Every row has a hidden score from 0 to 30. What is each row's score? 15 is about the middle. The score is a weighted sum of the row's numbers plus the product of two more (or one squared), each taken from its middle value.
array([26, 27, 29, 24, 21, 23, 19, 27, 26, 25, 23, 27, 26, 27, 25, 20]) -> 12
array([15, 22, 26, 16, 17,  9,  9, 25, 22, 27, 21, 22, 24, 20, 17, 10]) -> 15
array([30, 31, 26, 24, 22, 24, 21, 30, 33, 29, 25, 29, 28, 27, 27, 21]) -> 17
array([31, 30, 33, 24, 20, 12, 18, 35, 34, 31, 25, 31, 34, 32, 29, 18]) -> 15
array([-27, -25, -16, -11, -12,  -7,  -8, -16, -22, -16, -12, -25, -18, -26, -26,  -8]) -> 11
array([-32, -31, -41, -30, -28, -16, -20, -39, -35, -37, -35, -33, -38, -33, -34, -19]) -> 17
array([-30, -33, -26, -20, -20, -12, -12, -31, -29, -26, -25, -32, -28, -29, -25, -19]) -> 11
array([-25, -24, -15, -12, -14, -15, -12, -17, -21, -10, -12, -22, -17, -25, -31,  -8]) -> 14
array([-28, -29, -24, -16, -14, -19, -15, -28, -27, -22, -16, -31, -28, -30, -29, -18]) -> 22
array([-27, -29, -26, -16, -19, -10, -10, -24, -29, -21, -21, -31, -29, -25, -25, -14]) -> 17
array([-29, -33, -34, -23, -21, -10, -17, -34, -33, -26, -29, -29, -34, -32, -31, -17]) -> 19
array([-31, -31, -40, -31, -24, -16, -19, -40, -35, -36, -33, -34, -38, -31, -28, -23]) -> 18
array([-30, -33, -39, -34, -28, -16, -23, -39, -33, -39, -38, -35, -37, -31, -34, -22]) -> 25
array([-30, -32, -35, -32, -26, -15, -24, -36, -34, -37, -30, -34, -37, -29, -29, -19]) -> 21
array([32, 34, 32, 24, 23, 22, 20, 32, 32, 28, 26, 31, 32, 33, 35, 23]) -> 16
array([ 9, 12, 17, 17, 11,  6,  5, 20, 19, 18, 16, 21, 21, 14,  7, 11]) -> 13
array([-28, -30, -29, -22, -20, -11, -16, -29, -31, -23, -22, -31, -30, -31, -28, -15]) -> 18
array([-25, -22, -13, -10,  -8,  -5,  -4, -14, -20, -12,  -9, -22, -13, -24, -24,  -8]) -> 9
array([41, 41, 38, 28, 27, 14, 15, 38, 41, 34, 30, 39, 39, 44, 39, 21]) -> 15
array([45, 48, 40, 34, 26, 21, 20, 39, 45, 38, 33, 45, 43, 45, 47, 21]) -> 22
array([41, 43, 37, 27, 28, 19, 24, 37, 40, 35, 32, 39, 39, 45, 47, 24]) -> 28
array([ 4, 12, 16, 10, 10,  5,  7, 19, 14, 15, 14, 13, 16,  7,  2, 11]) -> 16
array([-30, -32, -31, -21, -18, -13, -16, -29, -33, -27, -27, -33, -33, -31, -28, -16]) -> 16
array([-28, -30, -23, -20, -16, -11, -12, -25, -28, -22, -20, -27, -28, -31, -27, -15]) -> 15
array([-31, -29, -28, -22, -21, -14, -14, -31, -33, -30, -23, -30, -28, -31, -27, -17]) -> 10
array([21, 23, 25, 18, 15,  9, 11, 28, 25, 26, 21, 24, 25, 22, 16, 14]) -> 18
array([-18, -15,  -1,  -2,  -2,  -2,  -1,  -4,  -6,  -1,   1, -11,  -5, -17, -19,  -3]) -> 8
array([-30, -33, -41, -34, -29, -16, -19, -39, -34, -39, -36, -33, -37, -31, -31, -24]) -> 21
array([-28, -33, -33, -24, -22, -10, -16, -32, -33, -29, -29, -32, -35, -32, -29, -16]) -> 20
array([42, 42, 40, 30, 29, 17, 20, 39, 43, 36, 34, 42, 38, 41, 46, 24]) -> 19
array([-30, -31, -35, -26, -26, -16, -18, -38, -34, -37, -32, -32, -36, -30, -31, -21]) -> 10
array([44, 42, 38, 32, 28, 18, 24, 41, 42, 33, 32, 41, 42, 44, 47, 26]) -> 19
array([-28, -31, -36, -24, -23, -13, -16, -37, -34, -28, -28, -30, -33, -32, -30, -20]) -> 18
array([-28, -30, -23, -19, -16, -17, -16, -29, -31, -23, -20, -30, -30, -28, -29, -19]) -> 9
array([-32, -32, -41, -33, -24, -17, -20, -36, -37, -37, -36, -37, -35, -33, -32, -25]) -> 15
array([33, 37, 31, 25, 21, 19, 20, 35, 33, 27, 24, 33, 32, 34, 32, 21]) -> 14
array([-30, -28, -25, -15, -18, -16, -17, -23, -28, -19, -15, -29, -27, -30, -29, -12]) -> 19
array([34, 36, 34, 25, 20, 10, 18, 38, 36, 33, 27, 38, 34, 35, 34, 21]) -> 20
array([-29, -28, -25, -18, -19, -13, -17, -25, -30, -22, -19, -29, -30, -30, -30, -17]) -> 15
array([-24, -23, -12,  -9, -10, -14, -13, -18, -21, -13, -10, -24, -21, -24, -27, -10]) -> 7
array([47, 45, 39, 30, 26, 19, 22, 39, 40, 37, 33, 41, 41, 48, 50, 26]) -> 25
array([31, 32, 32, 26, 21,  9, 14, 33, 34, 31, 24, 34, 34, 32, 25, 18]) -> 11
array([39, 37, 32, 27, 29, 20, 24, 39, 39, 29, 32, 39, 34, 41, 43, 24]) -> 20
array([39, 36, 34, 28, 27, 19, 20, 32, 37, 33, 29, 38, 37, 36, 39, 24]) -> 24
array([25, 31, 30, 22, 20, 21, 20, 29, 31, 29, 29, 32, 29, 30, 27, 23]) -> 16
array([-30, -32, -38, -28, -29, -18, -21, -36, -36, -37, -34, -34, -36, -30, -30, -24]) -> 17
array([-21, -17,  -2,  -3,  -2,  -2,  -4,  -3,  -8,  -4,  -2, -10,  -4, -17, -20,  -3]) -> 14
array([-33, -35, -38, -28, -28, -18, -19, -38, -37, -38, -29, -35, -37, -31, -29, -26]) -> 12
array([-30, -33, -42, -33, -27, -17, -18, -39, -36, -38, -36, -29, -37, -32, -32, -27]) -> 17
array([-1,  9, 16, 11,  7,  2,  4, 16, 12, 15, 10, 11, 14,  5, -1,  7]) -> 18
array([46, 43, 39, 32, 27, 15, 21, 41, 41, 38, 36, 43, 42, 46, 43, 23]) -> 20
array([45, 45, 40, 29, 27, 16, 21, 42, 43, 35, 35, 42, 41, 46, 48, 24]) -> 17
array([47, 46, 38, 30, 28, 21, 23, 41, 40, 37, 31, 44, 38, 45, 49, 25]) -> 22
array([-24, -21, -13,  -7,  -9,  -6,  -4, -13, -19, -11,  -9, -20, -15, -22, -27,  -6]) -> 9
array([-30, -32, -31, -24, -24, -18, -18, -32, -32, -32, -26, -33, -33, -30, -29, -20]) -> 11
array([14, 21, 25, 16, 14,  9,  8, 24, 24, 22, 19, 21, 23, 16, 15, 14]) -> 16
array([-33, -32, -42, -29, -28, -18, -21, -40, -38, -38, -39, -34, -40, -29, -31, -26]) -> 17
array([-32, -36, -34, -29, -21, -16, -18, -34, -35, -32, -30, -34, -35, -33, -29, -22]) -> 15
array([-5,  4, 15,  8,  5,  0,  3, 12,  7, 11,  9,  4,  7,  2, -6,  8]) -> 18
array([25, 28, 27, 23, 17, 17, 20, 27, 27, 24, 25, 24, 29, 24, 24, 21]) -> 13
array([34, 33, 33, 22, 23, 13, 16, 37, 35, 32, 25, 35, 35, 33, 32, 18]) -> 19
array([-5,  4, 13, 10,  7,  2,  6, 13,  9, 11, 12,  7, 11,  0, -6,  4]) -> 7
array([45, 44, 39, 31, 29, 16, 18, 42, 45, 39, 33, 41, 41, 43, 46, 23]) -> 23
array([-32, -32, -37, -32, -26, -18, -19, -38, -32, -36, -39, -35, -38, -32, -32, -25]) -> 19
array([-27, -31, -39, -33, -25, -16, -19, -38, -37, -38, -35, -35, -38, -33, -31, -24]) -> 14
array([31, 33, 33, 23, 17, 13, 12, 37, 35, 28, 30, 33, 31, 35, 29, 19]) -> 22
array([-21, -18, -10,  -8,  -5,  -2,  -4, -10, -15,  -5,  -6, -18, -12, -22, -24,  -4]) -> 13
array([29, 27, 30, 20, 23, 19, 23, 26, 31, 23, 26, 30, 31, 27, 29, 21]) -> 6
array([-31, -32, -36, -26, -21, -13, -19, -35, -34, -32, -30, -35, -34, -29, -29, -21]) -> 17
array([-32, -34, -33, -24, -22, -13, -16, -36, -35, -32, -30, -31, -36, -32, -30, -20]) -> 13
array([-27, -34, -39, -29, -28, -14, -20, -38, -33, -38, -33, -33, -38, -33, -32, -22]) -> 17
array([-31, -33, -40, -32, -27, -15, -20, -41, -36, -39, -37, -36, -40, -36, -32, -25]) -> 14
array([35, 32, 29, 24, 24, 20, 21, 30, 31, 27, 25, 31, 32, 31, 31, 22]) -> 14
array([-30, -32, -39, -32, -28, -14, -17, -39, -38, -39, -36, -35, -38, -32, -31, -25]) -> 18
array([-30, -33, -40, -30, -29, -14, -20, -36, -35, -39, -34, -34, -37, -29, -29, -22]) -> 21
array([-26, -30, -32, -22, -17, -11, -14, -32, -31, -24, -22, -31, -32, -32, -30, -19]) -> 18
array([45, 43, 37, 26, 26, 21, 21, 38, 37, 30, 33, 40, 40, 42, 45, 24]) -> 14
array([-30, -37, -41, -32, -28, -17, -17, -39, -35, -35, -32, -34, -37, -31, -32, -22]) -> 17
array([-28, -29, -41, -28, -25, -15, -18, -39, -34, -39, -33, -34, -36, -31, -32, -23]) -> 13
array([-8,  0,  8,  6,  4, -1,  3,  8,  2, 13,  8,  2,  6, -3, -7,  3]) -> 15
array([43, 42, 36, 30, 29, 20, 21, 40, 42, 35, 34, 43, 42, 45, 46, 25]) -> 27
array([ 7, 10, 17, 10,  9,  2, 10, 17, 14, 15, 15, 15, 12,  7,  0,  7]) -> 15
array([-26, -23, -16,  -8,  -8,  -5,  -7, -18, -21, -17, -15, -24, -17, -22, -24,  -9]) -> 11
array([-29, -33, -37, -31, -27, -19, -22, -35, -38, -38, -35, -36, -35, -30, -31, -22]) -> 20
array([27, 26, 30, 23, 15,  7, 12, 31, 30, 26, 28, 32, 30, 27, 24, 15]) -> 12
array([-31, -29, -23, -17, -13, -16, -15, -29, -29, -20, -16, -25, -24, -29, -30, -16]) -> 19
array([-30, -35, -40, -30, -24, -14, -18, -37, -33, -35, -34, -35, -35, -32, -35, -21]) -> 14
array([-32, -34, -41, -34, -24, -18, -17, -41, -36, -39, -36, -35, -37, -33, -32, -22]) -> 11
array([-33, -34, -42, -30, -27, -14, -17, -39, -38, -40, -34, -34, -37, -32, -30, -23]) -> 14
array([-27, -27, -18, -14, -12,  -9,  -9, -20, -22, -16, -17, -25, -24, -24, -25,  -9]) -> 14
array([-31, -34, -41, -30, -26, -18, -20, -40, -34, -35, -37, -35, -36, -31, -32, -24]) -> 15
array([-31, -32, -35, -25, -23, -12, -17, -33, -33, -34, -26, -34, -34, -32, -28, -22]) -> 12
array([-33, -32, -29, -21, -16, -18, -18, -30, -29, -24, -23, -28, -25, -29, -28, -17]) -> 20
array([-29, -36, -38, -28, -26, -12, -18, -38, -36, -41, -37, -33, -37, -33, -29, -23]) -> 17
array([-29, -31, -39, -24, -26, -18, -21, -32, -35, -33, -30, -32, -37, -30, -32, -20]) -> 18
array([ 3,  7, 16, 12,  9,  4,  2, 14, 11, 13, 16, 12, 16,  4,  2,  6]) -> 8
array([-29, -28, -28, -24, -19, -12, -14, -30, -31, -25, -24, -30, -32, -30, -28, -19]) -> 14
array([-32, -30, -37, -27, -22, -16, -18, -36, -34, -36, -31, -33, -34, -29, -29, -22]) -> 15
array([-29, -32, -29, -21, -21, -17, -17, -30, -31, -24, -23, -31, -33, -29, -30, -17]) -> 15
array([20, 23, 26, 18, 19,  6, 10, 24, 25, 25, 21, 24, 24, 20, 15, 14]) -> 9
array([40, 38, 34, 28, 25, 21, 21, 34, 36, 33, 28, 39, 40, 40, 39, 23]) -> 19
array([-30, -31, -29, -21, -18, -11, -13, -32, -31, -27, -22, -31, -31, -29, -29, -19]) -> 12
array([27, 28, 31, 24, 19, 11, 15, 29, 30, 27, 26, 29, 31, 30, 27, 15]) -> 10
array([-30, -31, -25, -19, -15, -10, -13, -29, -28, -22, -21, -27, -26, -31, -28, -16]) -> 11
array([46, 44, 40, 30, 27, 21, 23, 41, 43, 37, 35, 46, 40, 45, 46, 25]) -> 15
array([-27, -28, -23, -18, -15,  -9,  -9, -26, -28, -24, -18, -27, -26, -28, -27, -16]) -> 7
array([-26, -25, -20, -12, -16,  -9,  -7, -26, -28, -18, -18, -28, -29, -27, -28, -13]) -> 11
array([46, 43, 38, 30, 25, 17, 21, 38, 42, 37, 31, 41, 42, 46, 45, 24]) -> 20
array([-29, -32, -30, -27, -20, -19, -17, -31, -33, -33, -27, -33, -33, -30, -27, -20]) -> 9
array([-27, -30, -38, -23, -25, -12, -18, -34, -39, -32, -32, -33, -34, -31, -30, -19]) -> 19
array([-29, -28, -25, -18, -16, -10, -10, -23, -30, -18, -17, -32, -28, -27, -28, -14]) -> 17
array([-29, -32, -35, -29, -24, -12, -18, -34, -32, -34, -30, -35, -36, -29, -27, -18]) -> 18
array([43, 42, 34, 28, 28, 21, 21, 38, 40, 34, 31, 42, 38, 40, 41, 23]) -> 19
array([39, 36, 34, 27, 26, 13, 19, 37, 39, 33, 30, 42, 39, 37, 36, 21]) -> 13
array([29, 31, 35, 26, 21, 13, 16, 32, 34, 31, 25, 33, 33, 31, 29, 17]) -> 11
array([-27, -28, -24, -19, -14, -18, -15, -22, -26, -19, -15, -29, -26, -30, -27, -12]) -> 15
array([-30, -33, -33, -26, -22, -12, -12, -35, -34, -32, -31, -34, -34, -31, -27, -20]) -> 13
array([-26, -28, -19, -14, -12, -12, -15, -22, -24, -16, -15, -29, -23, -28, -30, -12]) -> 10
array([-32, -35, -35, -27, -24, -13, -17, -38, -34, -30, -29, -33, -33, -32, -29, -19]) -> 17
array([-28, -25, -13,  -9, -10,  -8, -10, -16, -20, -13, -14, -20, -20, -28, -26, -11]) -> 13
array([ 0,  6, 13, 10, 10,  2,  6, 17, 11, 11, 12,  8, 13,  5, -3,  7]) -> 8
array([-28, -29, -27, -19, -19, -10, -14, -28, -30, -27, -22, -31, -28, -28, -29, -15]) -> 11
